500 stands for zero in the data rows.
Every row has a hidden score. In each pair, how much higher is the second row's than the first's? 15 means about the same, 30 much higher and 0 much lower. The score is a weighted sum of the row's numbers plus the product of two more (or one squared), each taken from its middle value.
Array([358, 644, 639, 412, 416, 353, 291, 331, 620, 359])
Array([188, 869, 422, 448, 913,  63, 500, 251,   6,  58]) >> 27
Array([208, 817, 487, 421, 594, 212, 200, 205, 628, 288])
Array([448, 514, 446, 581, 419, 327, 332, 460, 553, 494]) >> 15
Array([365, 681, 779, 366, 344, 357, 277, 271, 498, 340])
Array([513, 500, 531, 549, 472, 488, 453, 507, 585, 489]) >> 16
Array([557, 482, 497, 617, 421, 450, 439, 563, 536, 541])
Array([398, 481, 754, 101, 344, 416, 561, 359, 197, 439]) >> 13
Array([502, 512, 546, 510, 495, 512, 461, 509, 588, 486])
Array([456, 569, 469, 530, 541, 415, 420, 470, 583, 445]) >> 16
Array([500, 496, 524, 506, 494, 553, 473, 532, 510, 527])
Array([434, 452, 562, 356, 461, 586, 496, 475, 405, 528]) >> 16
Array([368, 685, 439, 524, 729, 242, 476, 388, 277, 259])
Array([582, 468, 544, 520, 527, 601, 557, 611, 574, 539]) >> 8
Array([401, 630, 539, 466, 578, 420, 453, 412, 549, 386])
Array([599, 456, 459, 591, 596, 578, 580, 633, 479, 530]) >> 15
Array([439, 532, 596, 416, 423, 453, 428, 393, 541, 466])
Array([468, 565, 540, 514, 557, 471, 469, 471, 565, 422]) >> 16
Array([575, 435, 519, 548, 428, 540, 522, 549, 545, 533])
Array([533, 520, 476, 558, 612, 493, 536, 549, 450, 458]) >> 14
Array([226, 752, 526, 429, 546, 301, 271, 273, 648, 337])
Array([513, 500, 592, 427, 458, 525, 526, 512, 481, 483]) >> 14
Array([593, 461, 498, 543, 525, 627, 561, 606, 573, 553])
Array([526, 367, 524, 380, 423, 600, 633, 461, 459, 553]) >> 15
Array([363, 681, 593, 429, 711, 435, 543, 417, 249, 300])
Array([228, 770, 588, 386, 817, 339, 523, 296, 139, 187]) >> 17
Array([299, 643, 447, 370, 687, 481, 525, 407, 248, 403])
Array([561, 388, 385, 548, 458, 629, 591, 579, 565, 610]) >> 16
Array([590, 452, 435, 608, 549, 568, 560, 639, 542, 558])
Array([375, 541, 406, 406, 560, 478, 470, 424, 485, 431]) >> 16
Array([442, 530, 461, 467, 568, 583, 491, 496, 457, 494])
Array([492, 515, 378, 442, 999, 453, 838, 600,   0, 329]) >> 16
Array([455, 545, 538, 518, 469, 416, 397, 460, 647, 452])
Array([471, 558, 548, 504, 530, 505, 465, 490, 568, 467]) >> 15
Array([485, 571, 552, 510, 521, 530, 460, 504, 543, 477])
Array([358, 529, 509, 366, 470, 415, 381, 359, 594, 461]) >> 14
Array([571, 445, 586, 503, 443, 531, 544, 530, 513, 521])
Array([470, 532, 495, 528, 511, 458, 454, 485, 589, 469]) >> 16
Array([458, 567, 445, 521, 680, 433, 540, 501, 364, 385])
Array([698, 311, 357, 681, 497, 649, 666, 696, 529, 745]) >> 13
Array([583, 461, 498, 578, 528, 575, 542, 593, 561, 535])
Array([500, 529, 500, 570, 462, 418, 398, 495, 577, 489]) >> 16
Array([497, 364, 325, 593, 352, 432, 460, 520, 502, 619])
Array([581, 435, 431, 486, 590, 710, 635, 655, 485, 599]) >> 10
Array([424, 542, 680, 356, 377, 431, 421, 382, 454, 440])
Array([305, 565, 724, 129, 385, 453, 427, 286, 342, 346]) >> 14
Array([373, 580, 353, 502, 620, 369, 465, 390, 452, 389])
Array([444, 611, 467, 539, 647, 369, 491, 464, 429, 383]) >> 11
Array([394, 562, 641, 343, 440, 513, 450, 413, 485, 435])
Array([521, 506, 510, 520, 532, 547, 502, 539, 557, 494]) >> 13
Array([653, 343, 236, 701, 369, 505, 538, 621, 575, 697])
Array([671, 350, 301, 708, 399, 532, 534, 659, 621, 679]) >> 7
Array([499, 482, 378, 492, 613, 706, 623, 604, 355, 514])
Array([408, 639, 593, 481, 482, 393, 359, 416, 659, 401]) >> 15
Array([588, 408, 500, 508, 450, 561, 569, 562, 535, 566])
Array([564, 463, 536, 573, 415, 514, 491, 530, 515, 536]) >> 16
Array([369, 607, 618, 426, 464, 435, 388, 379, 657, 408])
Array([572, 493, 450, 591, 585, 531, 543, 599, 495, 501]) >> 12
Array([580, 467, 443, 601, 530, 527, 508, 588, 555, 528])
Array([594, 448, 407, 638, 499, 512, 492, 602, 586, 546]) >> 16
Array([651, 325, 304, 708, 261, 513, 521, 567, 536, 742])
Array([580, 452, 474, 576, 483, 576, 518, 594, 600, 538]) >> 6
Array([617, 434, 549, 658, 244, 382, 408, 527, 300, 612])
Array([663, 368, 435, 680, 393, 543, 539, 629, 576, 651]) >> 12
Array([631, 413, 612, 477, 487, 598, 649, 571, 498, 543])
Array([527, 510, 509, 550, 507, 488, 454, 528, 576, 502]) >> 16
Array([228, 821, 529, 410, 898, 172, 524, 253,   0,  82])
Array([423, 575, 640, 396, 436, 471, 415, 411, 525, 437]) >> 11
Array([412, 605, 526, 435, 700, 458, 548, 427, 332, 354])
Array([573, 453, 645, 393, 478, 660, 587, 604, 432, 553]) >> 17
Array([385, 623, 577, 438, 499, 476, 398, 430, 633, 425])
Array([615, 400, 589, 474, 439, 581, 590, 555, 498, 552]) >> 12
Array([624, 394, 417, 592, 549, 633, 627, 659, 510, 617])
Array([334, 651, 365, 314, 999, 328, 846, 414,   0, 103]) >> 29
Array([488, 478, 543, 481, 491, 542, 476, 538, 492, 510])
Array([346, 744, 660, 431, 697, 387, 475, 382, 268, 264]) >> 14
Array([397, 645, 546, 486, 618, 428, 482, 427, 458, 369])
Array([560, 480, 615, 416, 503, 558, 575, 530, 496, 497]) >> 12
Array([620, 359, 381, 644, 374, 576, 555, 584, 564, 635])
Array([360, 638, 480, 438, 761, 422, 571, 399, 306, 285]) >> 13
Array([633, 414, 397, 638, 433, 536, 532, 605, 629, 623])
Array([459, 597, 525, 534, 559, 401, 428, 455, 601, 405]) >> 13
Array([353, 659, 488, 487, 513, 323, 324, 356, 631, 387])
Array([497, 482, 518, 498, 451, 521, 509, 501, 546, 520]) >> 14
Array([546, 402, 373, 555, 480, 666, 589, 583, 580, 595])
Array([572, 492, 513, 537, 562, 598, 547, 593, 507, 521]) >> 13
Array([687, 339, 282, 744, 396, 543, 531, 673, 657, 707])
Array([530, 518, 506, 545, 531, 542, 502, 536, 565, 489]) >> 9
Array([606, 415, 402, 531, 535, 687, 623, 628, 574, 597])
Array([489, 527, 626, 373, 442, 556, 457, 496, 382, 485]) >> 14
Array([582, 414, 572, 443, 521, 672, 626, 622, 574, 584])
Array([670, 371, 429, 551, 645, 679, 724, 725, 344, 593]) >> 11
Array([600, 440, 485, 593, 501, 581, 538, 601, 561, 561])
Array([593, 465, 475, 605, 498, 555, 522, 603, 592, 547]) >> 15
Array([327, 720, 562, 462, 459, 222, 214, 317, 656, 354])
Array([634, 395, 519, 554, 566, 622, 646, 645, 472, 593]) >> 13
Array([612, 339, 606, 488, 170, 435, 576, 449, 216, 630])
Array([658, 328, 413, 579, 567, 677, 725, 715, 411, 649]) >> 11
Array([543, 510, 422, 571, 539, 495, 499, 547, 525, 489])
Array([749, 322, 364, 701, 464, 611, 615, 700, 542, 721]) >> 14
Array([460, 455, 490, 426, 480, 619, 477, 535, 407, 576])
Array([516, 448, 728, 257, 443, 470, 603, 443, 314, 466]) >> 12
Array([611, 440, 472, 553, 469, 679, 598, 626, 594, 619])
Array([594, 349, 537, 330, 497, 747, 685, 597, 534, 650]) >> 12
Array([475, 396, 456, 467, 392, 511, 557, 483, 490, 573])
Array([266, 605, 690, 214, 434, 449, 339, 263, 562, 375]) >> 14
Array([518, 499, 580, 446, 456, 535, 520, 508, 509, 482])
Array([568, 466, 583, 458, 477, 647, 525, 595, 479, 576]) >> 14
Array([428, 520, 396, 455, 652, 557, 577, 494, 433, 440])
Array([437, 504, 405, 487, 601, 561, 562, 485, 463, 450]) >> 16
Array([654, 346, 401, 675, 326, 513, 546, 609, 523, 672])
Array([268, 691, 762, 219, 404, 476, 320, 240, 529, 287]) >> 12
Array([279, 698, 697, 245, 500, 573, 345, 362, 468, 417])
Array([487, 395, 792,  96, 381, 497, 718, 373, 179, 443]) >> 8
Array([464, 541, 525, 504, 532, 525, 473, 490, 514, 487])
Array([616, 436, 541, 625, 349, 475, 487, 557, 465, 594]) >> 16
Array([615, 423, 492, 598, 499, 578, 549, 620, 563, 576])
Array([513, 473, 274, 580, 584, 480, 526, 513, 454, 518]) >> 26
Array([539, 484, 526, 549, 478, 527, 489, 541, 574, 519])
Array([598, 461, 529, 541, 563, 604, 594, 616, 525, 530]) >> 14
Array([553, 470, 531, 519, 492, 576, 515, 569, 580, 539])
Array([613, 403, 442, 622, 400, 559, 535, 594, 552, 611]) >> 16
Array([469, 445, 507, 432, 451, 572, 510, 512, 514, 565])
Array([406, 679, 544, 520, 551, 350, 367, 394, 592, 358]) >> 14
Array([506, 509, 396, 557, 627, 516, 539, 522, 427, 470])
Array([544, 450, 581, 364, 460, 575, 612, 515, 500, 521]) >> 13
Array([523, 501, 531, 523, 492, 544, 475, 541, 553, 507])
Array([403, 538, 450, 488, 534, 457, 481, 437, 562, 465]) >> 16
Array([542, 449, 529, 556, 376, 480, 499, 515, 467, 537])
Array([537, 452, 334, 705, 403, 289, 309, 546, 492, 574]) >> 21
Array([483, 552, 531, 510, 521, 538, 459, 501, 523, 484])
Array([544, 390, 309, 509, 528, 682, 613, 592, 553, 611]) >> 16
Array([545, 458, 608, 474, 419, 471, 529, 500, 450, 508])
Array([613, 428, 472, 649, 408, 504, 494, 588, 569, 602]) >> 16
Array([436, 575, 595, 465, 494, 476, 426, 445, 640, 433])
Array([455, 612, 511, 546, 547, 396, 421, 448, 589, 418]) >> 14
